Rows swapped in pairs by one turn or mirror: which row each one swaps with:
K959: [-1.22  0.92  0.31  0.27 -3.29 -3.89 -2.09 -0.53  0.22 -1.11 -1.92  0.30
  1.61  0.37 -1.79 -1.07 -0.64 -2.23  0.07  0.37]
K927: [-2.26 -0.01  0.88  0.32 -3.11 -3.46 -1.26 -1.57 -0.46 -0.95 -0.86 -0.47
  0.62 -0.55 -1.76 -1.14 -0.92 -2.80 -0.21 -0.09]
K784: [ 1.77  0.20 -0.31  2.00 -1.46  0.30 -0.75  0.34 -0.56 -1.64 -1.28 -0.01
  1.93  1.72 -0.79 -1.96 -0.31 -1.90 -0.88  0.76]
K693: [-1.41 -0.90  0.17  3.19 -2.00  0.22 -3.44 -0.74  1.42 -2.56  0.12  2.16
  1.80  1.71 -1.65 -1.32  0.70 -2.30  0.18  0.73]
K429: [-1.10 -0.24  2.21  0.81 -3.24 -0.57 -0.09  0.75  0.41 -1.83 -1.15  0.42
 -0.76  0.18 -0.94 -3.36  0.36 -1.94 -0.53 -0.60]
K921: [-0.21 -0.20 -0.58  3.38 -1.89 -0.57 -1.81  0.15 -0.60 -2.77 -0.53  1.00
  3.11  1.45 -1.80 -2.96  0.53 -2.99  1.10  2.08]
K629: [ 0.42 -0.01  3.18  1.65 -2.57 -0.32 -1.25 -0.74  0.65 -1.45 -0.84 -0.05
 -0.37 -1.03 -1.57 -2.66 -0.19 -1.11  0.95  1.21]
K273: [ 0.78  0.25  0.28  1.21 -2.47  0.66 -3.05 -0.14 -0.95 -1.32 -1.46  0.18
  1.31  1.17 -0.72 -2.54  1.59 -2.17  0.81 -0.50]
K299: [-0.45 -0.36  1.93  3.04 -1.87 -2.11 -0.91 -0.98 -0.53 -1.56  0.46  1.97
 -0.43  1.04 -1.73 -2.65  1.54 -3.15 -1.06  2.23]
K270: [-2.46  0.39  0.87  1.51 -3.60 -3.07 -0.30 -0.59 -0.39  0.47 -1.39 -0.55
  0.75 -0.34 -0.36 -0.85 -0.21 -2.58  0.50 -0.42]
K134: [-1.34  1.88  1.30  2.34 -0.50 -1.82 -0.77 -2.66  0.64 -0.73 -0.92  0.51
  0.35  2.49 -1.11 -1.33 -1.48 -0.45 -0.29 -0.84]
K575: [-1.36  0.97  0.54  2.23 -0.83 -0.99 -1.39 -3.99  0.40 -1.15 -0.71 -0.04
  1.86  2.52 -0.56 -0.91 -1.48 -1.62 -0.13 -0.76]
K546: [-2.68  0.61  1.89  2.18 -0.69 -1.95 -0.76 -3.56  0.82 -1.43 -1.21  1.18
  0.52  1.79 -1.43 -2.75 -1.58 -1.95  0.02 -0.91]
K286: [-1.38 -0.72  0.54  3.05 -1.03 -1.75 -2.54 -1.87  0.55 -2.23 -1.20  2.06
  2.83  0.29 -1.91 -2.59  1.88 -1.14  1.07  1.88]
K379: [-1.35 -0.19  1.02  3.61  0.04 -2.03 -1.53 -4.11  0.69 -1.45 -1.02  0.04
  1.35  2.52 -0.53 -1.85 -1.13 -1.53 -0.49  0.44]
K844: [ 0.94  0.73 -0.54  3.22 -2.58  0.09 -0.45 -0.44  0.24 -1.19 -0.60  0.97
  2.83  0.25 -0.24 -2.38  1.44 -1.06  0.40 -0.70]
K808: [-1.50 -0.06  2.77  3.70 -1.52 -1.12 -2.34 -1.15 -0.45 -3.00 -1.10  1.43
  2.41  0.14 -1.44 -1.72  1.63 -2.45  0.54  1.57]
K388: [-1.56  0.17  1.36  2.13 -0.53 -1.58 -1.46 -2.99  0.48 -1.23 -1.55  0.13
  0.98  2.83 -0.82 -2.29 -2.03 -2.20  0.03 -1.28]
K707: [ 0.39 -0.77  2.17  0.73 -2.99 -0.89 -1.59 -1.39  0.42 -1.15 -1.20 -0.42
 -0.71 -1.11 -1.82 -2.78  0.57 -1.55 -0.96  0.87]
K576: [-1.42  0.25  1.59  3.84 -1.36 -0.24 -0.88 -0.48 -0.78 -1.48  1.23  0.62
 -1.07 -0.33 -1.34 -3.22  0.35 -1.52  1.09  1.96]
K485: [-1.76 -1.07 -0.31  2.86 -0.81 -0.77  0.80  0.44 -1.23 -0.45 -0.46 -0.53
  1.24  0.01 -2.35 -3.28 -0.28 -0.90  0.04  1.17]
K372: [-1.73 -1.06  0.14  2.96 -1.10 -2.50  0.00  0.30 -0.05 -1.87  1.62 -0.33
  0.35 -0.64 -2.44 -2.49 -0.20 -0.72  0.26  0.10]
K59: [-1.39  0.45  2.03  2.27 -0.49 -1.68 -1.64 -2.78  0.66 -1.49 -1.35  1.32
  1.86  2.25 -0.87 -2.07 -1.96 -1.92  0.77 -1.30]
K677: [-0.96 -1.42  0.97  3.37 -0.16 -1.72  0.10 -0.46 -1.55 -2.71 -1.01  0.04
 -0.03  0.97 -2.74 -3.16  1.21 -1.79  0.00  0.45]
K728: [-2.00  0.94 -0.50  1.02 -3.51 -3.35 -1.36 -0.51 -0.02 -0.47 -0.57  0.07
  1.17 -0.61 -1.08 -1.13 -1.82 -2.04 -1.11  0.03]
K401: [-0.35 -1.10  1.36  2.65 -2.68 -0.59 -1.96 -0.85  0.64 -1.23 -0.83  0.59
  3.28  1.05 -3.09 -2.39  0.86 -1.64  1.33  2.30]
K61: [-0.79 -0.31  1.53  4.19 -1.35 -0.55 -1.22 -2.88  0.74 -3.13 -2.79 -0.30
  0.08 -0.16 -1.53 -2.62 -0.73 -1.42  0.48  0.47]
K247: [-0.93 -0.67  0.69  3.65 -0.75 -2.20 -0.34 -0.11 -2.25 -2.06  0.20 -0.78
 -0.53  0.84 -1.76 -2.27  0.89 -2.25  1.23 -0.06]
K702: [-1.71  0.20  0.41  2.35 -0.80 -0.89 -1.28 -3.58  1.03 -0.97 -2.85  0.06
  2.05  2.32 -1.43 -2.18 -1.79 -2.34  0.16  0.17]
K522: [-2.73 -0.24  1.15  1.57 -0.37 -0.94 -0.43 -2.36  0.58 -0.98 -2.48  0.99
  0.64  2.07 -0.61 -2.81 -1.49 -0.80 -1.16 -0.41]
K156: [-2.21 -0.12 -1.01  2.78  0.13 -1.54 -1.45 -0.05 -1.37 -0.46  0.64  0.81
 -0.27 -0.25 -1.19 -2.06  1.25 -0.89 -0.15  0.96]
K968: [ 0.53 -0.25 -0.48  3.44 -1.06 -1.89 -3.05 -1.02 -0.70 -1.59  0.80 -1.02
  1.62  1.45 -0.98 -2.84 -0.15 -1.05  1.44  2.03]
K603: [-2.10 -0.72  0.61  1.32 -3.14 -4.03 -2.27 -0.68 -0.81 -0.68 -0.63 -0.42
  0.47 -0.09 -0.24 -1.01  0.17 -2.95 -0.24  0.58]
K288: [-1.83  0.54 -0.82  3.39 -0.21 -1.01 -1.81  0.16 -1.97 -2.09  0.04 -1.08
  0.20 -0.22 -1.50 -2.04 -0.22 -1.32 -0.57  1.75]
K492: [-0.02  0.26  0.02  2.31 -2.76  0.59 -1.28 -0.91  1.14 -2.60 -1.34 -0.66
  2.24  1.93 -0.56 -3.37 -0.83 -0.03 -0.01 -0.12]
K815: [ 0.28  0.27  1.51  2.13 -1.90 -0.45  0.49 -1.86 -0.10 -1.40 -0.57 -0.42
  0.30 -0.84 -2.22 -3.68  0.79 -0.34 -1.19  1.02]
K278: [-3.05  0.28  0.56  3.14 -1.56 -1.35 -0.52 -3.69  0.98 -0.90 -0.51  0.37
  2.53  1.83 -1.68 -2.67 -0.95 -0.42  0.59 -0.21]
K687: [-2.58 -0.34  0.39  0.92 -3.70 -2.72 -1.53 -0.24  0.19 -0.82 -1.89 -0.12
  2.29 -0.16  0.27 -1.53 -0.24 -0.88  0.36 -0.06]
K691: [-0.83 -0.05 -0.13  4.22 -3.33 -0.43 -2.83 -2.71  0.05 -2.65 -0.97  1.07
  1.40  0.94 -2.02 -1.38  1.00 -2.10 -0.05  2.79]
K437: [-2.62  0.88 -0.04  0.26 -3.94 -2.39 -0.48 -1.55 -0.32 -0.40  0.03 -0.43
  0.53 -0.28 -0.97 -1.88 -1.17 -2.45  0.40 -0.07]
K9: [-1.14 -0.06 -0.17  4.01 -3.68 -0.08 -3.25 -1.19 -0.31 -2.18 -0.79 -0.15
  1.02  0.43 -0.83 -1.12  1.43 -0.65  0.59  2.02]
K80: [-1.57  0.38  0.89  1.33 -1.38 -1.16 -0.27 -3.41  0.36 -1.72 -1.01  0.87
  2.59  2.77 -1.16 -2.46 -1.41 -2.69  0.66 -1.01]
K875: [-1.97 -0.79  1.51  3.48 -2.84  1.03 -2.24 -0.93  0.31 -0.89 -1.52  1.78
  2.50  0.97 -1.25 -2.20  0.99 -1.77  1.47  1.53]
K357: [-1.24 -0.23  0.77  2.87 -0.67  0.17 -0.20  0.46 -1.04  0.40  0.69  0.04
 -0.40  1.48 -2.11 -1.93  0.44 -1.38 -0.17  1.41]
K945: [-0.70 -0.41 -0.63  2.96 -3.71 -0.07 -2.84 -0.05  0.25 -2.41 -0.21  0.12
  1.95  0.15 -1.00 -2.89  1.56 -2.69  0.37  1.87]
K83: [-2.17 -0.39  1.45  2.14 -0.93 -1.42 -0.99 -0.45 -2.19 -0.12 -1.03  1.36
 -0.51  0.37 -2.06 -3.35  0.45 -1.89  2.07  1.20]
K411: [-1.10  0.44 -1.06  3.59 -2.43 -0.72 -1.07 -1.62 -1.15 -0.74 -1.03  1.45
  3.43  1.28 -1.24 -2.45  0.36 -1.04  0.43  2.72]
K617: [-2.13  0.30  0.47  1.14 -4.30 -3.54 -0.98 -1.51  0.04 -0.57 -0.73 -0.24
  1.39 -0.17 -0.53 -1.11 -0.94 -2.53 -0.89  0.01]
K647: [-0.61  0.08 -0.79  3.35 -2.90 -1.11 -1.19  0.60 -1.40 -2.08 -2.12 -0.24
  0.61 -0.23  0.14 -0.83  0.57 -2.93 -0.26 -0.52]
K638: [-1.03 -0.67  1.52  3.83 -0.01 -0.18  0.08 -1.00 -0.41 -2.40  0.38  0.02
 -0.15  0.47 -1.50 -4.07  1.12 -1.60  0.16  0.40]
K374: [-2.43  0.65 -1.00  1.30 -3.79 -3.35 -1.67 -0.97 -0.06 -0.76 -0.90 -0.26
  2.27  0.45 -0.54 -1.25 -0.96 -2.53 -0.14 -0.26]
K889: [ 0.46 -0.68  0.16  2.23 -1.55 -2.20 -2.75 -2.56  1.63 -2.28 -1.40  0.74
  1.70  0.02 -0.86 -3.93 -0.72 -2.69  0.68  1.81]
K888: [-1.46  0.70  0.84  1.73 -1.59 -1.67 -2.01 -3.66  0.65 -1.62 -0.47  0.17
  1.94  2.60 -1.01 -1.83 -2.15 -0.12  0.25  0.10]
K484: [-2.06 -0.03  0.86 -0.09 -2.98 -3.47 -0.98 -0.46 -0.60 -0.93 -0.26  0.74
  0.47  0.85 -1.43 -1.30 -0.71 -2.68 -0.81 -0.67]
K963: [ 1.85  0.06  0.50  2.32 -1.39 -0.11 -1.19 -0.92 -0.30 -1.36 -1.04 -0.67
  2.20  1.88 -0.16 -2.04  0.72 -0.94 -0.58 -0.65]
K465: [-0.33 -0.19  0.44  1.41 -1.66  0.16 -1.19 -0.94  0.63 -1.50 -1.47  0.72
 -0.87 -0.91 -2.87 -4.15 -0.05 -1.83  0.73  0.30]
K414: [-0.02  0.35  0.15  2.61 -0.93 -1.89 -0.46 -0.27 -0.38 -0.43  1.07  0.71
 -0.30  0.17  1.32 -2.43  0.25 -2.84 -0.60 -0.01]
K244: [-3.40 -0.44 -0.41  0.83 -3.11 -2.52 -1.17 -0.45 -0.82 -0.28 -0.89  0.86
  0.88  0.62 -1.67 -1.56  0.15 -3.38 -0.05 -0.75]

K959 swaps with K134
K576 swaps with K921
K638 swaps with K945
K963 swaps with K707
K784 swaps with K629

